Every row has a hidden score. How much higher is the second row's score than the first row's in each pair? 7 means about the same, 15 much higher and 0 much lower.
array([-20, -1, 16, 19, -15, 7, -1, 16])
array([-20, -2, 18, 19, -24, 7, 1, 16]) -> 7
array([29, 35, -21, -30, 35, 7, -28, 16])
array([29, -2, -49, 19, 50, 7, -2, 16]) -> 12
array([-20, 16, -52, -30, 49, 7, 23, 16])
array([-20, -8, 25, 19, -9, 7, 8, 16]) -> 12
array([-20, -74, 52, -30, -11, 7, 60, -35])
array([-20, 5, -29, 19, 3, 7, 35, 16]) -> 15
array([29, -19, 11, 19, 11, 7, -28, -35])
array([-20, 19, -7, 19, -9, 7, -29, 16]) -> 10
array([-20, 34, -34, -30, -10, 7, 36, 16])
array([29, -36, 9, 19, 8, 7, -29, -35]) -> 10
array([-20, -41, 38, -30, -2, 7, 38, -35])
array([29, 46, -19, 19, 9, -82, -62, 16]) -> 15
array([-20, 8, -28, -30, 37, 7, 25, 16])
array([29, 34, -18, -30, 14, 7, -25, 16]) -> 8
array([29, 13, -5, 19, 0, 7, -11, -35])
array([-20, 3, -18, -30, 6, 7, -1, 16]) -> 5
array([29, -9, -34, 19, 30, 7, -12, 16])
array([29, 48, -27, 19, -11, -82, -53, 16]) -> 8
array([-20, 0, -8, 19, -9, 7, -7, 16])
array([29, 4, 1, -30, -13, 7, -21, 16]) -> 2
array([-20, 15, 41, 19, -69, 7, 13, 16])
array([-20, 27, -4, 19, -9, 7, 14, 16]) -> 7
array([-20, 10, 13, 19, -8, 7, -1, -35])
array([29, 1, 2, 19, 3, 7, -17, -35]) -> 7
array([29, 25, -23, -30, 22, 7, -24, 16])
array([-20, 22, -23, -30, 8, 7, 17, 16]) -> 6
array([-20, 11, 6, 19, -12, 7, 11, 16])
array([-20, 11, -18, 19, 1, 7, -7, 16]) -> 7
array([29, -19, -7, 19, 29, 7, -6, -35])
array([-20, 27, -10, 19, -2, 7, -9, 16]) -> 10
array([-20, -40, 35, 19, 29, 7, 14, -35])
array([29, 20, -8, -30, 17, 7, -16, 16]) -> 6
array([29, 21, -25, 19, -9, 7, -10, 16])
array([-20, -49, 35, -30, -17, 7, 41, -35]) -> 0
array([-20, -7, -28, 19, 16, 7, -15, 16])
array([-20, 13, 4, 19, -6, 7, -17, -35]) -> 4
array([-20, 25, -9, 19, -40, 7, 49, 16])
array([-20, -11, -5, 19, 8, 7, -6, -35]) -> 4
array([-20, 20, -42, -30, 35, 7, -9, 16])
array([29, 15, -19, 19, -7, 7, -4, -35]) -> 9
array([-20, -54, 41, -30, -11, 7, 60, -35])
array([-20, -21, 16, -30, 3, 7, 22, 16]) -> 11
array([-20, 11, -14, 19, -1, 7, 1, 16])
array([29, 33, -18, -30, 14, 7, -45, 16]) -> 3
array([29, -24, 7, 19, 57, 7, 5, -35])
array([-20, -50, 34, -30, -15, 7, 25, 16]) -> 5
array([29, 37, -30, -30, -1, 7, -32, 16])
array([29, 16, -17, 19, -24, 7, -26, 16]) -> 12
array([-20, -10, 18, 19, 3, 7, 15, 16])
array([-20, 18, -63, -30, 47, 7, 60, 16]) -> 1
array([29, -53, 5, 19, 12, 7, 18, -35])
array([-20, -44, 38, -30, 18, 7, 27, -35]) -> 2
array([-20, -47, 35, -30, -26, 7, 48, 16])
array([29, -10, 18, 19, 27, -82, 14, -35]) -> 9
array([-20, 6, -17, 19, -14, 7, -5, 16])
array([29, 10, -9, -30, 19, 7, -27, 16]) -> 2
array([-20, -9, 18, 19, -14, 7, 0, 16])
array([29, 6, -15, 19, 7, 7, -9, -35]) -> 4
array([29, 2, -26, -30, -28, 7, 5, -35])
array([29, 49, -32, 19, -20, -82, -41, 16]) -> 15
array([-20, -10, 47, -30, 22, -82, 51, -35])
array([29, -44, 2, -30, 64, 7, 9, -35]) -> 8
array([-20, -49, 24, 19, -14, 7, -7, -35])
array([29, 22, -16, -30, 19, 7, -30, 16]) -> 6
array([29, -11, 2, 19, -15, 7, -18, -35])
array([29, -36, -15, 19, 22, 7, -43, -35]) -> 7
array([-20, 7, 23, -30, -20, 7, 11, 16])
array([-20, 6, 4, 19, -13, 7, -2, -35]) -> 9
array([-20, -9, 15, -30, -4, 7, -1, 16])
array([-20, -20, 31, -30, -14, 7, 16, 16]) -> 7
array([29, 14, -21, 19, -21, 7, -19, 16])
array([29, -3, -14, -30, 39, 7, 5, 16]) -> 2
array([29, 17, -4, -30, 11, 7, -32, 16])
array([-20, 15, -19, -30, -12, 7, -22, 16]) -> 7
array([-20, -1, 6, -30, 19, 7, 13, 16])
array([-20, 1, 30, 19, -30, 7, -11, -35]) -> 9
array([-20, -29, 46, -30, 49, -82, 12, -35])
array([-20, 32, -13, 19, -9, 7, 24, 16]) -> 15
array([-20, 2, 6, -30, 17, 7, 6, 16])
array([29, -31, 15, 19, 6, 7, -16, -35]) -> 9
array([29, 16, -14, 19, -28, 7, -6, 16])
array([29, 4, -10, -30, 61, -82, 10, 16]) -> 2
array([29, 0, -21, 19, 6, 7, -20, -35])
array([29, 13, -2, -30, -16, 7, -28, 16]) -> 5
array([29, 22, -11, -30, 7, 7, -28, 16])
array([29, -28, 7, -30, 67, 7, 8, 16]) -> 6
array([29, 1, -41, -30, -38, 7, 15, -35])
array([-20, -12, 17, 19, -27, 7, 20, 16]) -> 15
array([29, 12, -14, 19, -36, 7, 0, 16])
array([-20, 19, -15, 19, -16, 7, -22, 16]) -> 7
array([29, 20, -24, 19, -25, 7, -10, 16])
array([-20, 3, -28, -30, -30, 7, 19, -35]) -> 0
array([-20, 40, -32, -30, 33, 7, 8, 16])
array([29, 12, -33, -30, -18, 7, 20, -35]) -> 3
array([29, 20, -7, 19, -9, 7, -18, 16])
array([-20, -25, 26, -30, -3, 7, 40, 16]) -> 1
array([-20, -5, 48, -30, 11, -82, 23, -35])
array([-20, -6, 0, 19, -4, 7, 0, 16]) -> 15
array([-20, -37, 29, -30, 9, 7, 41, -35])
array([-20, 14, -19, 19, 12, 7, -15, 16]) -> 15
array([-20, 40, 19, 19, -33, 7, -23, -35])
array([-20, -12, -5, 19, 11, 7, -17, -35]) -> 7
array([29, 50, -22, -30, 12, 7, -32, 16])
array([29, 8, -13, -30, 14, 7, -26, 16]) -> 7
array([-20, 29, 33, 19, -36, 7, 10, 16])
array([29, 30, -14, -30, 23, 7, -31, 16]) -> 3
array([29, 44, -26, 19, -9, -82, -40, 16])
array([-20, -39, 42, -30, -23, 7, 43, -35]) -> 0
array([-20, -9, 34, 19, -9, 7, -4, 16])
array([-20, 12, -12, 19, 21, 7, -2, 16]) -> 7
array([-20, 0, -2, 19, 2, 7, -20, -35])
array([29, 6, -21, 19, -31, 7, -12, 16]) -> 10
array([-20, -40, 22, 19, -17, 7, 21, 16])
array([-20, -50, 53, -30, -9, 7, 48, -35]) -> 0
array([-20, 18, -6, 19, -7, 7, -2, 16])
array([-20, 8, -47, 19, 22, 7, 0, 16]) -> 7
array([29, 23, 2, 19, -3, -82, -42, 16])
array([-20, -28, 34, 19, -24, 7, -12, -35]) -> 3
array([-20, -32, 25, 19, -33, 7, 30, 16])
array([-20, -16, 20, 19, 2, 7, 24, 16]) -> 7
array([29, -2, 15, -30, 27, 7, -1, 16])
array([29, -7, -48, 19, 29, 7, 0, 16]) -> 12
array([-20, -32, 27, -30, -24, 7, 37, -35])
array([-20, -17, 22, 19, -7, 7, 7, 16]) -> 15
array([-20, -21, 41, 19, -9, 7, 12, 16])
array([-20, -57, 52, -30, -10, 7, 31, -35]) -> 0
array([29, 24, -19, -30, 27, 7, -34, 16])
array([-20, -36, 26, -30, 4, 7, 10, 16]) -> 6
array([-20, 25, 13, 19, -65, 7, 7, 16])
array([-20, 15, -43, 19, 36, 7, -8, 16]) -> 7
array([29, 39, -20, -30, 20, 7, -33, 16])
array([-20, -20, 20, 19, -12, 7, 10, 16]) -> 11
array([-20, -19, 12, 19, -23, 7, 21, 16])
array([-20, -26, -7, 19, 20, 7, -10, -35]) -> 4
array([29, 4, -15, 19, -39, 7, 1, 16])
array([-20, -11, 25, 19, -12, 7, 7, 16]) -> 7
array([29, -17, -2, 19, 2, 7, -23, -35])
array([29, 25, -18, -30, 18, 7, -19, 16]) -> 5
array([29, 19, -33, -30, -28, 7, -28, 16])
array([29, -20, -10, 19, 56, 7, -4, -35]) -> 8
array([-20, -43, 39, -30, -22, 7, 26, 16])
array([29, 23, -14, -30, 2, 7, -27, 16]) -> 8
array([29, 13, -4, -30, 13, 7, -18, 16])
array([29, -30, 4, 19, 71, 7, 8, -35]) -> 8
